In the data rows, the value 128 means zero.
Some points:
[191 145 112 173 160 101 184  73  75  82 136 140 154 105 143 200 154 123
 142 122  84 129 121 112 141 181 130  99 120 130 150 126 101 145 115 117
 137 136 146]
[168 102 161 170 152 119 138 171 135 105 104  89 148 146  82 121  87 130
 143  82 109 132 185 160  96  68  82 133  74 112 176 132 121 111 171 101
 131 117  62]
[121 118 185 124 123 125 148 102 192 139 114 161 129 132 111 137 100  96
 111 124 135  83  75  91 101  55 121 131  76  82 129 120 133 139  88  56
 149  98 124]
[142 150  62 135 132 100  91 131 108 147 139 139 176 129 134 129  79 126
 146 186 114  51 177 109 138 143 102 130  54 139 127 129 211 189 151 122
 134 135 129]
[145 129 149 130 164  98 153  93 205 172 196 114 105 137 118 111 124 154
 176 134 159  91 137 122 113 143 185 103 159 124 123 122 127 111 143 159
 157 127  95]
[138 115 131 107 180 157 154 125 106 183 117 160  96 167 148 151 135 119
 193 179 158 150 149 109 128 128  96 104 160 143 181  89 151 147  67 146
 102 156 133]
[185 147 119 122  73  73  84 125  96  79 129 132 141 189 123  96 192 108
 172  98 132 130  80 127 167  85 121 155 105 153 145  95 131  79 114 122
 130 152 150]
[104 127  90 156  72 156 115 134 123 155 132 112 117 101 113  66 120 119
 128 159 148  96 167 119 120 204 132  95  89  84 103 153 153 144  87 146
 113 120 147]
[ 68 101  81 121 125 190 157 107 125 160 127 149 153 127 120 158 114  70
 150  61 112 103 162 199 103 117 134 190  87 106 154 105 104 106 143 134
  90  97  80]
[107 143 147 179 124 135 184 121 134 165 148 146 149 104 146  90 175  41
  46 150 100 150  97 131 119  87  88 153 134 135 123 118 149  97 133 126
 141 108 129]
[105 130 236 122 116  43  95 133  96 105 113  70  66  77 145 151 121  90
  95 105 127  94 161 135 156 134 106 130 157 115 115  80 157 117 133 154
  92 113  99]
[101  91 111 140 115 101 116 129 113 103 121 120 176  99 173 111 121 159
 194  83 112  83  74  79 137 124 156 135 128 166 128 105 138  73 107 200
 112 128 151]
[128 102 146 112 149 129  80 102 147 152 104 119 158 142 132  89 189 133
 127 167 111 123 161 167 124 196 116  84 130 149 169 171 117  92  95  75
 125  69 135]
[178 136 119 140 134 163 120 154 189 148 101  98 129 106 139 218 123 103
  87 123 130 116  94 148  54 129 131 139  97 115  81  89 107 100 193 149
 133 121 149]
[101 170 169 143 151 149  97  90 165 129 111 193 135  88  93 157  99 102
  69 117 136 108 117 131 146  93 103 128 114 187 166 124 132  96 158 202
 120  83 115]
[107 115 134  95 106 102 165 126 153  61 122 137 183 145 126 125 129 115
 154 159 161 172 181 199 104 138 105 113 152 121 114 141 146 148 154 169
 193 116 175]
[137 145 104  69 187 129  71 157  95 137 162  56 146 109 113  85 140 130
 118 115 136 172  77 121  81 149 127 141 142 130 135 142 119 164 125 132
 112 122  61]
[167  88 106 110 175 173 123 175 138 141 105  70 130 111 163 115 128  89
 121 141 199 121 128 111 178 119 113 139 159 115 154 162 132 126 102 142
 128 111 148]
[161 173 183 188 126 143 146 134 113  96 135 130 114  55 191 147 128 182
 180 203  93 123 123 131 111 112 150 174 119 121 125 143 121 166  83 110
 123  73 112]
[153 132 120  74 123 122 135  97 151 124 126 157 160 110 178 125  87 147
  84  83 145  88 160 108 132 130 142 109 182 131 192 170 114 147 159  85
 140 169 164]
[141 105 146 124 149 155  55 129 143 129  88 145 145 134 123 133 132  86
 170 111 180 143 124 131 149 138 153  95 122 172  59 141  70 207  90 112
 130 112 158]
[136 105 157 115 127 176 155 131 137 132 109 146 131 105  77 131 120 118
 133 156  96 125 146 123 106  87  91 119 108 165  65 131 138  32 144  97
  89 195 120]
[ 69 171 136 114 121 161 137 126  51 140 108  76 156 175 135 136 157 121
 114 151 135 143  76  82 128 130 163  45 125 136 115 125  79 152 164 135
 177 133  43]
[130 123  89 131  62 158 132 112 124 125 119 126  95  65  81 150 157 121
 139  66 124 132 197  75  70  82 105 136 104 158 150 162  96 109 130 104
 108 107 116]
[127 164 150  88  95 119 148 149 148 150 150 183 172 190 120 125 110 131
 155 146 166 100 163 106 113 189 108 162 211 137 104 132 130 133 179  94
  83 128  95]
[155 117  73 124 149  75 123  63 103  48 110 133  82 161 125  63  91  74
 119 165 134 110  67 127  80 139 173 157 111 138 149 113  95  91 130 129
  64 149 134]
[ 72  69 146 133 143  59 135 123 119 158 110 151 138  86 134 159 146 156
  53 106 127 132  78 163 113 109  99 155 117 119  84  97 149 127 103  87
 110 178 126]
[149 137 108 130 139 117 159 122 182 154 164 135 144 100 124  74 139 108
 164  80  97 128 134 174 162 139 154  93 159 166  94 130 146 161 130 117
 170 170 121]
[106 132 170 116  92  95 175 178 182 132 102 101 155  82 102 121  93  61
 104 131  99 186 107 102 110 134 125 140 115 107 168  63 102 151  93 148
 105 174 145]
[ 89  94 179 153 122  38 135 158 112 188 108 124 129 126  73 173 147 104
 100 149 102 115 113 105  99 122 164 131  96 136 131 113 117 112 149 134
 122 106 195]
[123  65 168 123  89 141 144 119 118  74 192 175  96  86 172 163 150 169
 153 157  91 128  86 160 136 153  98 130  82 109 144 164  80 158 134 165
 113 145  90]
[138  99 126 135 123 154 158 160  94 138 120 137  77 109 118 133 124 148
 160 150  57  91  89 117 192 176 110 217 123 164 154 105  95 139 152 112
 203 103 148]
[131 146  90 138  98 131 133 115 182 162 115  80 136 188 212 136 168 153
 111 172 160 101 153 150 163 123  99 139  86 130 143 159 133 128 114 164
 113 167 128]
[155 126 135 152 109 180  43 108 129 157 139 149 118 157 114  83 106 144
 104 164  98 126 140 162 171 123 111  96 140  99 157 107 102 171 137 152
 111 181 148]
[181 109 133  80 131 130 156 145 152 122 104 174  80 162 144  94 157 106
 124 109 106 143 133 110 130 161 151 115 125 137  96 174 174 159 185 152
 114 108 118]
[ 51 132  82 102 171 109  99 130 161  82 214 102 118 176 106 168 130 126
 107 133 103 178 151 105 153  91 134 117 136 170 104 133 152 172  97 121
 126 100 111]
[101 131 122 196  85 139 128 137 147 162 112 113  77 180 129 121 128 163
 158  85 135 106 115 146  58 141 111 129 181 165 161 170 182 203 164 106
 115 164 152]
[101  77 113 120 168 132 120  64 120 148 109  72 149 126 103 115 143 176
 138 149 191 155 108 118 166 143  98 105 136 109 134 120  99 125 165 101
 151 120 120]
[157 169 176 133 117 178 146  92 141 147 122 125 140 128  98 148 154 143
  98  70 127 145 171 117 101 124 124 140  71 153 134  40 144  95 108 132
 110 135 125]
[157 108 151  92 135 166 107 145  25 137 150 123 163 134 106 109 125 144
  91 131 179 115  96 162  80 117 143 119 146 148 122 150 165 138  82 157
 189 123 109]
[103  92 135 144 137 164 116  97 117 104 121  75 126 188 144 151  72 111
 116 129  74 151 164 147 143 102 216 106 195 119  97 145 171 106  96 123
 151 120 114]
[144 137  69 167 100  88 160 185  96  72 157 143  90 159 127  94 131 120
 105 111 185  65  96 177 145  92 144  68 152 138 122  53  52  85 113 105
 100  94 141]
[127 193 100  35 118 137 145  99  98 171 147  67  92 112  74 137  86 155
 164 149 143 152  81 180 151  98 125  89 126 126 121 151 143 125 115 130
 131 100 167]
[134 117 100 122  78 146 183  98 146 104  50 144 122 135 104  98 148 178
 109 122 159 131 135 111 168 130 148 147 150 114 117 115 197 204 160 135
 109 116 102]
[139 147 131 163 171 119 151 115 114  82 145 144 101 183 127 112  98 171
 109  76 126 138 102 105 123 202  70 173 104 106  97 120 106 101  71 157
 143 105 176]
[150 141 194 196 106 152 150 124  93 112 196 101 175  99 111 173 124 149
 141 153 130 140 108 129 207 154 155 224 118 111 120 204 103 146 133 113
  68 148 147]
[ 99 133 117  99 151 141  99  97 113 114 168 116 113 119 176  75 130 145
 119 165 128 158 198  96  92  89 157 167 153 134  74  90  97 133 174 119
 182 146 162]
[136  93  99  83 108 160  96 162 160  97 197 114 129 145  89 171 164 145
  84 146 115 121 145  90 121 132 166 109 176  97 145 119 144 120 105 133
 182 141 130]
Along one direction, these points spread out more than along any other. Take the direction at right angles to it along which they spread out most. Go by this last direction. How many in every 100 of the points above lie lower along it than each point below? Answers are rounded to whole numbers. More than half of the points above lie lower than the first one.
[124 136 123 115 166 133 127 152 142 144 129 175 162 133 142  80 170 175
 154 104 121 166 146 128 124  90 184 113 144  48 154 127 154 142 169 142
 101  91 184] -> 50
[156 103 102 152 146 130 141 172 102 164 143 138 128 128 173 124 107 160
 117 138 129 143 176  97 158 138  92  61 102 140 107 143 153 148 166 120
  63 126 151] -> 75
[141 141 118  71  90  97 113 139 107 204 121 129 130 160 185 119  66 150
 108 120 115 198 136 130 140 130 145 122 117 141 119 163  67 121  81 129
 157 104 103] -> 54
[106 161 152 111 134  74  88 115  96 154 113 127  80  94 148 187 172  57
 120  92  99  96 123 142 138 123  90 150 150  34  95 100 145 120 126 108
 128 144 135] -> 50
[125 160  97 154 151 122 151 143 139 123  52 149 134 127  50 128 139 148
 132 106  87  92 174 102  96  56  78 152 156 114 100 203  66 116 105 185
 117 150  88] -> 31
[ 81 146 132 143 153 140 120 152 124 123 156 164  76 132 125 119 116  92
 152 111 209 174 143 106 153 136 170 115  99  97 147 185 157  90 151 112
 201 183 124] -> 35
[ 81 181 145 113 150 164 125 176 126  43  97 126 133 118 178 132 124 163
 158 110  85  96  73 134 143 161 105 125 110 134 140 127 125 102 125  91
 112 140 163] -> 88
[118 154  95 127 153 106 100 165 165 118  92 159  96  99 106 140 140 169
 106 157 158 171 163 172 145 163 214 137 138 156 146 125 151 114 115 108
 156 159  93] -> 42
[153 123  68 193  71 104  86 121 127 100 125 163 141 115 148 143  86 124
 170 133 127 188  60 105 124 146  85 115 175 114 137  84 150  61 124 116
 132  82 106] -> 83
